128 stands for zero in the data rows.
Some points, one per row:
[155 153 151 152 152 154 158 165 174 181 186 183 173 168 161 156 152 152
 151 151 153 154 153 156 157 161 163 164 165 165 164 163]
[172 177 174 168 159 153 150 151 152 158 167 177 180 178 170 161 154 152
 151 151 151 151 150 151 150 150 151 151 152 128 128 128]
[154 153 151 149 151 150 149 149 150 154 160 165 169 174 171 165 158 155
 152 151 153 158 159 162 160 157 153 151 153 152 154 154]
[155 153 151 150 151 150 150 151 154 159 165 169 174 179 181 184 185 185
 180 173 167 160 155 153 152 151 151 151 152 152 154 155]
[155 153 151 150 150 150 149 149 149 151 153 151 150 153 153 157 161 165
 170 171 171 169 162 159 158 161 163 166 168 164 162 158]
[185 184 180 173 168 162 156 153 151 151 151 151 150 151 151 151 151 151
 151 151 152 151 151 151 150 153 128 128 128 128 128 128]
[153 153 152 152 151 152 153 156 162 166 165 165 165 165 164 158 152 151
 151 151 150 151 128 128 128 128 128 128 128 128 128 128]
[160 164 169 172 176 175 170 165 160 155 154 161 174 183 181 168 157 152
 151 151 151 148 151 150 150 148 151 152 151 153 153 155]
[160 162 164 167 164 162 160 156 154 153 150 152 153 150 150 150 151 150
 151 151 149 149 151 151 151 152 156 161 165 170 169 168]
[156 153 153 151 150 148 149 149 150 150 151 151 152 151 150 150 151 150
 151 151 152 151 152 153 155 158 162 170 177 182 178 172]
[155 153 152 148 150 150 146 149 149 151 151 152 157 166 172 170 161 154
 152 154 160 165 160 155 152 151 151 151 153 152 154 154]
[157 157 163 173 191 198 191 176 164 157 155 152 152 151 151 151 151 151
 150 151 152 152 151 151 152 151 151 152 152 151 154 154]
[154 153 152 149 151 150 149 150 153 156 162 171 184 205 214 204 185 173
 164 158 156 154 151 151 150 151 151 151 152 153 154 154]
[164 169 173 177 179 176 171 162 158 154 152 152 153 151 150 151 154 128
 128 128 128 128 128 128 128 128 128 128 128 128 128 128]
[155 153 152 156 151 151 154 157 163 171 177 179 174 170 163 158 155 156
 158 163 170 177 177 173 166 159 154 152 153 152 153 155]
[154 153 152 153 153 156 163 167 165 159 154 152 151 150 150 150 150 150
 151 151 151 151 151 150 151 150 152 156 165 179 179 169]
[180 194 191 180 162 153 151 150 149 150 152 151 149 150 150 151 151 152
 151 151 151 152 151 152 153 152 151 151 153 152 154 155]
[181 181 178 173 163 158 160 170 183 180 164 156 154 150 151 150 151 149
 150 151 150 148 151 150 151 149 151 152 151 153 153 155]
[156 153 151 151 150 149 148 151 149 151 153 150 150 152 151 153 154 160
 165 173 184 195 196 196 193 128 128 128 128 128 128 128]
[155 158 162 170 176 178 175 167 160 155 153 152 152 155 159 163 168 172
 175 175 172 167 162 157 154 152 152 152 152 153 154 155]
[154 153 152 152 150 149 147 150 149 152 155 157 161 171 179 188 191 192
 188 181 175 170 161 157 154 153 152 152 152 153 154 155]
[156 155 156 159 167 174 179 185 183 174 164 155 151 151 150 151 150 150
 150 151 152 153 150 150 151 151 151 152 152 153 154 155]
[154 153 151 150 150 150 149 149 149 150 151 154 159 165 174 184 190 191
 191 189 186 183 178 171 164 160 156 154 153 154 154 155]
[154 153 151 151 150 150 149 149 151 155 159 165 171 177 180 180 176 169
 163 158 154 153 155 158 163 168 173 174 172 168 162 159]
[159 153 151 149 152 154 161 174 179 174 165 154 150 152 153 157 161 163
 158 154 155 154 151 152 152 153 151 151 152 151 154 155]
[155 153 152 149 150 149 148 149 150 153 158 167 176 178 173 164 156 151
 151 151 151 149 151 150 151 150 151 152 152 153 153 155]
[156 155 156 159 160 161 161 160 157 154 153 152 153 151 151 151 151 151
 151 151 150 151 151 150 152 152 156 162 165 167 163 160]
[156 153 151 147 150 149 148 149 149 151 152 152 153 156 158 161 163 165
 164 163 164 160 156 155 152 154 155 160 165 165 162 158]
[156 153 152 149 150 149 148 148 149 149 150 151 154 151 151 151 151 150
 150 151 151 153 158 165 174 178 179 176 171 168 167 167]
[156 153 152 149 150 148 148 149 151 156 164 172 175 167 159 153 151 150
 150 151 152 151 153 155 158 162 166 170 171 171 169 166]
[167 182 189 179 166 161 159 158 156 155 154 152 150 151 150 151 150 151
 150 151 152 151 151 151 151 152 151 152 152 152 153 155]
[158 153 153 152 160 167 173 173 166 159 155 151 150 152 153 157 162 168
 170 169 166 160 154 153 152 152 151 152 153 151 154 154]
[156 156 164 175 174 163 154 149 150 149 149 151 153 150 151 153 158 161
 158 154 151 148 151 151 149 149 151 152 151 154 153 155]
[186 186 182 174 167 159 154 151 150 151 151 151 151 151 151 156 166 181
 184 128 128 128 128 128 128 128 128 128 128 128 128 128]
Then 40 other points, each followed by its number:
[152 153 151 154 150 150 150 148 149 150 151 154 155 162 171 182 193 200
 204 200 189 179 170 162 156 153 152 152 152 154 154 155] 0
[155 153 151 148 151 150 151 154 157 160 162 160 156 154 152 151 151 151
 151 151 153 151 151 154 158 166 171 170 165 158 156 155] 1
[155 153 151 152 151 151 152 155 159 165 168 165 160 156 153 152 151 153
 151 151 151 152 151 152 151 152 154 158 163 160 157 156] 2
[154 154 156 167 170 175 174 163 156 151 150 152 151 153 158 162 164 160
 156 153 149 148 151 151 152 150 151 152 151 154 153 155] 3
[172 172 171 169 163 158 155 151 150 150 151 151 151 150 151 151 151 152
 151 151 128 128 128 128 128 128 128 128 128 128 128 128] 4
[154 153 151 150 151 150 150 153 159 166 173 173 168 164 157 154 154 156
 161 167 175 178 176 172 165 158 155 153 152 152 154 155] 5
[172 171 171 167 161 156 153 151 150 151 150 151 153 150 151 150 150 150
 150 151 151 151 151 151 153 154 156 160 163 166 166 167] 6
[155 153 152 149 150 149 148 149 150 150 151 151 152 151 150 150 150 149
 152 156 165 177 186 191 186 176 165 158 154 154 154 155] 7
[154 153 153 153 150 149 151 153 160 162 158 159 164 169 174 173 167 158
 154 152 149 148 151 150 150 149 151 152 151 154 153 155] 8
[162 164 168 172 176 176 172 168 163 159 157 153 150 154 157 164 172 179
 180 174 168 160 154 153 151 152 151 152 153 152 154 155] 9
[155 153 152 151 150 149 148 148 149 150 150 151 151 151 153 154 158 162
 170 177 183 186 188 186 182 175 170 165 159 157 155 156] 10
[153 153 153 154 150 149 150 148 150 150 152 164 178 185 180 170 165 159
 156 153 149 148 151 151 151 148 151 152 151 154 153 155] 11
[154 153 152 152 150 149 150 149 151 154 157 161 166 172 177 180 181 179
 175 169 163 159 155 153 150 153 158 167 177 179 171 163] 12
[164 168 171 167 169 165 164 173 180 178 168 157 152 151 150 151 151 150
 150 151 154 152 150 151 151 152 151 152 152 151 154 155] 13
[155 155 156 163 173 187 196 200 197 187 176 165 157 154 152 151 151 150
 151 151 151 152 151 150 150 150 151 151 153 153 154 154] 14
[157 153 151 148 150 149 148 149 149 150 151 150 151 151 151 151 151 151
 151 151 153 128 128 128 128 128 128 128 128 128 128 128] 15
[162 164 167 171 173 172 170 164 161 157 155 153 153 151 152 157 166 176
 181 175 128 128 128 128 128 128 128 128 128 128 128 128] 16
[160 163 163 161 154 151 149 150 149 150 150 151 150 151 150 150 150 151
 151 151 153 156 161 167 166 161 155 152 152 153 154 155] 17
[154 154 156 163 165 164 160 155 151 151 151 151 150 150 150 150 151 151
 128 128 128 128 128 128 128 128 128 128 128 128 128 128] 18
[156 161 164 163 156 152 150 149 150 150 150 151 150 151 150 150 150 150
 151 151 152 152 151 150 151 153 158 163 166 168 165 162] 19
[154 153 151 152 150 151 150 149 149 150 150 151 151 152 155 160 170 180
 185 179 168 161 154 151 149 151 151 151 153 154 153 154] 20
[154 156 157 163 170 176 177 173 167 160 156 154 155 159 164 164 160 156
 152 151 150 151 151 150 151 149 151 151 152 153 154 154] 21
[185 182 174 162 155 151 148 148 149 149 150 151 153 151 151 157 171 182
 178 163 154 150 151 150 151 150 151 152 151 153 153 155] 22
[175 178 182 182 184 178 171 166 160 156 156 152 151 151 151 151 151 152
 150 151 128 128 128 128 128 128 128 128 128 128 128 128] 23
[156 153 153 151 151 148 149 151 152 155 158 159 160 161 160 159 156 154
 153 153 153 151 151 151 152 152 151 152 153 156 162 166] 24
[155 158 166 175 178 170 160 150 150 149 148 152 152 150 151 151 155 155
 161 163 159 153 153 151 149 149 151 151 152 153 153 154] 25
[154 153 154 151 150 148 147 148 149 150 149 152 156 150 151 150 151 148
 150 151 149 151 153 153 160 165 175 185 190 196 194 189] 26
[154 153 151 156 150 150 151 150 151 155 159 164 165 165 161 157 154 153
 152 152 152 156 159 164 167 169 168 164 161 158 156 156] 27
[161 163 169 175 179 182 184 181 178 173 166 162 160 153 152 151 152 150
 150 151 149 149 151 151 152 152 154 128 128 128 128 128] 28
[156 153 151 153 150 150 151 150 150 152 154 156 158 164 168 170 170 169
 166 166 169 174 176 178 176 174 167 161 159 155 155 155] 29
[154 153 154 157 156 161 169 169 169 163 155 155 156 150 151 150 152 150
 152 156 157 163 172 175 178 175 173 168 162 160 155 156] 30
[155 153 152 151 151 151 153 156 159 162 166 166 163 162 159 156 154 153
 151 151 153 151 154 160 163 165 160 155 153 152 153 155] 31
[155 153 152 149 150 149 148 148 149 150 150 151 153 152 153 156 162 166
 176 186 195 202 128 128 128 128 128 128 128 128 128 128] 32
[153 153 152 148 151 150 148 148 149 150 150 151 150 152 153 156 160 165
 168 170 170 168 167 166 165 165 162 158 155 153 154 154] 33
[164 170 175 178 177 172 164 157 154 152 151 151 150 151 153 156 162 167
 174 177 176 171 164 158 155 153 152 151 152 153 154 155] 34
[153 153 152 149 150 150 149 147 149 149 149 151 154 151 153 155 158 160
 166 172 177 182 187 184 177 167 162 157 153 155 153 154] 35
[154 153 152 148 150 149 147 149 149 150 151 151 152 151 150 151 150 150
 151 152 154 156 157 160 168 175 183 185 180 173 166 161] 36
[153 153 152 151 150 150 150 150 155 161 167 170 166 159 154 151 151 150
 151 151 152 151 156 159 164 170 177 181 181 180 175 170] 37
[153 153 153 152 150 150 150 147 150 149 148 152 155 154 164 174 175 162
 155 152 149 149 154 154 157 158 161 163 161 163 159 159] 38
[154 154 154 155 155 158 162 164 168 169 167 167 165 159 156 153 153 157
 168 181 180 168 157 151 150 149 151 152 151 154 128 128] 39
Which of these numbered points is nearest to each point below, ignoring the 3 directions in which the first points spread most? Its number follows each.
[155 153 153 151 153 155 158 162 168 173 175 177 180 177 180 183 185 180
 174 166 158 154 152 150 151 150 151 152 152 153 153 155] > 13
[154 153 151 148 150 150 149 152 159 173 188 193 184 170 158 153 150 150
 151 150 152 152 150 149 148 151 151 151 152 153 154 154] > 5
[156 153 153 155 159 164 169 164 157 152 151 151 151 150 151 151 153 158
 162 163 158 152 152 152 152 152 151 152 151 152 153 156] > 23
[157 157 161 168 172 175 178 178 175 174 174 173 168 165 160 156 153 152
 151 151 152 151 151 152 152 151 151 152 151 128 128 128] > 28
[157 159 161 165 173 179 182 182 180 174 169 162 157 154 152 152 152 153
 155 161 128 128 128 128 128 128 128 128 128 128 128 128] > 16
[153 153 151 152 150 150 150 149 150 152 154 161 166 174 178 179 176 173
 128 128 128 128 128 128 128 128 128 128 128 128 128 128] > 18
[166 164 158 152 150 150 149 148 150 150 149 151 151 150 151 150 151 150
 151 151 151 150 150 150 149 152 156 160 164 171 172 174] > 26
[154 153 152 155 150 150 150 150 150 153 155 160 163 168 169 167 164 159
 156 154 152 156 160 165 168 166 162 157 154 154 153 154] > 27
[154 156 159 164 165 166 166 161 158 153 150 152 153 150 150 150 151 128
 128 128 128 128 128 128 128 128 128 128 128 128 128 128] > 18
[167 170 176 181 184 180 174 166 159 155 153 152 152 151 151 151 151 151
 151 151 151 151 151 153 154 157 159 162 167 169 172 173] > 34
[177 182 183 179 168 160 154 150 150 150 151 153 157 159 166 173 178 128
 128 128 128 128 128 128 128 128 128 128 128 128 128 128] > 38
[154 153 152 149 152 153 155 161 162 161 158 154 150 151 150 151 150 151
 151 151 153 152 151 152 128 128 128 128 128 128 128 128] > 2
[156 153 152 149 151 149 149 149 153 158 167 173 179 176 170 163 158 155
 154 156 160 166 171 174 176 172 167 162 158 155 155 155] > 27
[155 153 151 153 161 177 189 186 171 157 152 151 149 151 151 151 150 151
 151 151 152 152 151 150 148 151 151 151 152 153 154 154] > 21
[156 153 152 151 151 152 154 156 162 168 176 182 188 192 195 198 199 196
 190 181 172 163 157 153 152 152 151 152 152 153 154 155] > 9
[157 153 152 150 150 148 147 150 149 151 153 151 153 159 167 173 171 166
 128 128 128 128 128 128 128 128 128 128 128 128 128 128] > 18
[154 153 152 148 151 150 149 150 154 156 158 160 163 161 159 158 156 154
 153 152 152 150 151 149 149 149 151 153 153 159 164 166] > 24
[156 153 151 152 150 149 149 150 149 150 152 151 151 151 150 151 151 152
 152 154 159 164 171 128 128 128 128 128 128 128 128 128] > 15
[153 153 152 153 160 175 190 193 187 176 166 159 155 152 151 151 151 149
 151 151 150 151 150 149 148 149 151 151 152 154 154 154] > 14
[153 153 151 152 151 150 149 148 150 151 155 162 170 180 189 193 189 179
 167 158 153 150 151 150 151 149 151 152 151 153 154 155] > 38
[153 153 151 153 151 152 154 156 163 171 178 183 181 179 173 167 164 163
 165 167 168 169 168 165 161 158 155 153 153 153 154 154] > 5
[170 170 165 159 154 151 149 150 149 151 151 151 149 150 150 150 150 150
 150 151 153 154 157 162 166 169 166 162 158 155 154 155] > 17
[156 153 152 155 161 172 186 193 192 182 170 162 157 153 151 151 151 152
 151 151 151 151 151 151 151 128 128 128 128 128 128 128] > 14
[153 153 152 154 150 150 150 149 150 152 153 157 159 165 172 179 185 190
 194 191 181 169 161 155 153 151 151 151 152 153 153 155] > 0
[179 188 185 174 166 164 163 162 159 156 152 152 151 150 150 150 151 150
 150 151 151 149 151 151 152 150 151 152 151 153 153 155] > 6
[157 160 164 168 168 168 165 167 171 174 170 164 156 152 151 150 150 150
 151 151 151 150 151 150 147 149 151 152 151 154 153 154] > 13
[155 153 152 151 150 149 149 149 151 154 160 171 181 183 181 176 170 166
 160 156 153 152 151 151 150 151 151 152 152 153 153 155] > 11
